In the rows, zero is written as 128.
Turns in one plane each, and the order they were made in; the first pair answered:
turn V:
[133 118 144 135 166 120 101  84 138] => [141 132 137 143 134  99  89  95 149]
[112 130 128 138 142 134  99 108 129] => [117 133 126 142 125 121  93 114 131]
[161  83  78 137 193 174 149 132 145] => [168 125  59 167 136 131 136 135 193]
turn M:
[145 124 114 133 140 132 114 120 135] => [139 121 121 115 129 130 117 140 108]
[158 146 123 135  89  95 102 130 150] => [139 146 143 116  78  96 119 146 113]
[ 78 103 168 115 157 188 183 140  73] => [106 112 132 167 183 192 167  79 163]
turn H:
[111 135 150  93  93 123 126 161  92] => [ 79 152 146 110  96 130 155 135 114]
[160 125 128 134 127 100  81 125 160] => [155 116 143 110 117  97  80 145 126]
[103 155 114 115 120 149 191 115 119] => [125 156  93 136 127 147 175 100 156]
[129 119 129 138 156 145 140 141 113] => [125 120 129 141 156 143 142 135 117]
turn B:
[126 138 121 140 105 108 118 120 156] => [122 121 142 125 145 125 114  98 148]
[155 110  83 154 126 135 121 144 144] => [149  89 106 136 165 151 118 124 130]
[ 75 168 123 136 163 145 130 135 138] => [ 72 162 136 125 158 145 127 147 118]

(two turns a pair)
[138 121  91 144 146 149 130 137 140] => [128 122  92 140 145 156 146 140 130]
M V
[154  90  93 124 112 124 123 169 101] => [161  89  83 131 117 123 115 164 119]
B H
[161 114 134 146 130 107  85 106 141] => [127 112 161 110 117 107 107 130  85]
H H
[117 142 147 109 149 121 122 149 112] => [121 140 136 114 146 130 127 160 104]
B V
[119 176  92 155  93 142 184 110 168] => [141 127 120 138 181 170 146  66 168]
B H
[129 102 145  84 133 150  88 155  78] => [ 70 169 139 135  94 129 136  96 155]
M V
[106 151 112 121 113 130 169 123 126] => [147 133  93 139 142 133 133 109 160]
B M
[150  95 115 104 136 105 118 130 158] => [149  98 114 102 125  98 117 143 147]
B B
[ 69 146 142 106 111  97 146  95 134] => [ 75 126 155  80 125 102 136 115 100]
V V
[108 111 165 109 134 117 148 115 128] => [119 105 168 100 128 109 133 128 119]
M B
[184 138 110 117 119  99  78 142 142] => [171 118 139  91 140 112  77 141 108]
B H
[103 116 141  90 141 131 124 141 107] => [ 84 149 129 124 116 117 141 119 150]
H V
[142 111 133 102 130 111  99 156  96] => [124 138 122 119  92 105 126 167 103]
B M
[161 102 140  97 159 121  84 160  96] => [128 160 102 137  81  97 128 176 130]
H B
[ 99 129 105 135 154 189 187 149 138] => [100 138 102 131 129 177 186 172 129]
B B
[134 144 134 182 112 125  64  92 144] => [122 100 154 140 168 162  81 104  80]
M V
[207  95  66 173 173 162 121 141 114] => [117 116 119 127 145 172 193 162  35]
M H
[127 118 114 119 139 128 126 170 110] => [111 140  99 144 127 128 144 156 140]
H B
[ 85 159 138 129  74 103 158 154 102] => [ 62 146 142 131 121 136 188 123 106]
V V
[125 135 115 145 146 148 148  99 169] => [122 140 129 111  92 128 145 166 106]
B B
[112 108 133 108 105 150 127 159 100] => [121 119 108 153 127 155 124 108 170]
M M
[139 141 134 146  74  97 109 120 140] => [155 116 151 130 107 103  82 108 130]
B V
[137 123  93 141 116 126 119 188  94] => [ 92 145 104 147 116 132 162 167  98]
H H
[161 127 123 120 116 111  86 133 130] => [129 157 111 139  91 105 120 126 147]
M B
[143  96 157  75 152 115  85 130  97] => [136 149 128 133 101  81  96  95 181]
V V
[116  80 159 110 192 158 129 133  93] => [158 124 111 175 156 121 101 103 196]
V H
[186 122  79 152 131 136 122 141 151] => [186 101  92 128 157 149 114 147 116]
V B
[134 110 159 112 160 126 105  99 124] => [104 141 156 105 100 106 134 143 102]
B H
[113 124 140 153 196 158 138  56 171] => [181 132 120 163 135 100  65 104 195]
H V
[120 163 140 134  61  73  86 129 157] => [152 124 163 108 108  81  46 117 141]
B V
[134 114 104 126 109 141 183 157 132] => [148 120  97 142  93 123 161 149 159]
B V
[162 126  90 144  86 141 128 153 140] => [132 103 116 111 123 173 153 160  90]
V H
[148  92 149 126 191 123  80  80 142] => [151 111 137 102  93  87  79 177  84]
H B
[122 173 106 104  93 120 112 136 149] => [102 144 111  93 156 167 139 108 136]
V V
[ 98 121 160 123 190 163 139  67 140] => [156  99 142 122 195 150  88  83 152]
H H
[177 133  75 182 119  91 118 154 168] => [118  88 112 124 192 156 178 156  71]
M V
[ 78 179 137 144  84 125 170 115 150] => [161 151  99 170  95 111  96 121 188]
H H
[144 110 159  83 130 108  74 131  99] => [139  90 136  85 164 145 101 135  80]
B V
[170 103 105 135 167 121  92 109 155] => [167 127  88 135  99  97 105 168 132]
M B
[107 139 116 153 155 131 165 113 160] => [155  98 127 121 180 127 116 139 129]
M B
[122 149 127 133  66 122 119 145 123] => [156 124 120 149 114 133  86 108 160]
B H
[135 145 220  73 119  85 131 140  72] => [162 115 185  68 133 111 138 174  49]
B V
[147  88 140 123 198 153 110  82 126] => [151 104 136  97  97 114 105 182  67]
H B
[ 82 160 130 159 141 134 166  85 168] => [ 82 140 152 139 168 145 160  76 152]
B H
[114 140 150  88 117 104 148 140 104] => [156 140 111 128 141 102 118 106 173]
M M
[150  84 126 111 173 135 102 169  91] => [128 120 108 122 107 114 133 206  85]
B H
[146 100 108 133 112 140 120 132 157] => [125  93 129 103 115 150 133 144 119]
V M
[111 100 176  66 102 113 119 175  51] => [ 44 163 162 117  92 122 188 110 120]
H V
[165 130  73 138 128 122  91 124 165] => [109 107 107 102 177 172 147 116 103]
M V
[172 106 102 105 136 167 106 176 147] => [158 108 115  88 134 166 114 189 121]
B H
[126 155 125 150 128 120 136 105 176] => [170 113 133 114 140 120  93 146 129]
H V
[144 134 116 126  87 109 132 171 128] => [133 102 152 103 174 142 127 112 125]
B B
[115 143 125 168 123 129 121  45 177] => [ 89 112 173 115 154 143 120  53 115]
B H
[ 77 113 150 107 160 172 168 100 108] => [ 73 154 118 138  94 148 191 123 130]
B H
[135 110 135 123 148 133 117 106 133] => [141 131 116 134 101 116 122 137 139]
B B
[141 136  93 153 101 113 130 130 168] => [149  93 129 120 168 136 105 105 140]
B H
[143 152  83 156  97 112 114 137 163] => [157  93 123 106 162 137  79 126 117]
B M
[165 119 116 152 144 136 109  88 175] => [176 108 142 102 107 110  87 154 105]
V H
[109  90 134 105 150 135 135 148  88] => [ 83 113 123 139 157 141 162 109 134]
H H
[161 135  72 157  95 120 139 166 124] => [157 124  78 170 153 145 138 108 157]
H B
[ 81 160 146 135 114 133 162 115 135] => [150 141 112 164 127 124 112 111 182]
H H
[135 110 122 105 127 139 139 168  74] => [130 138  90 137  91 130 153 166 110]
B M
[ 93 123 108 141 158 181 192 124  98] => [153 113  71 170 170 175 149 115 150]
H H
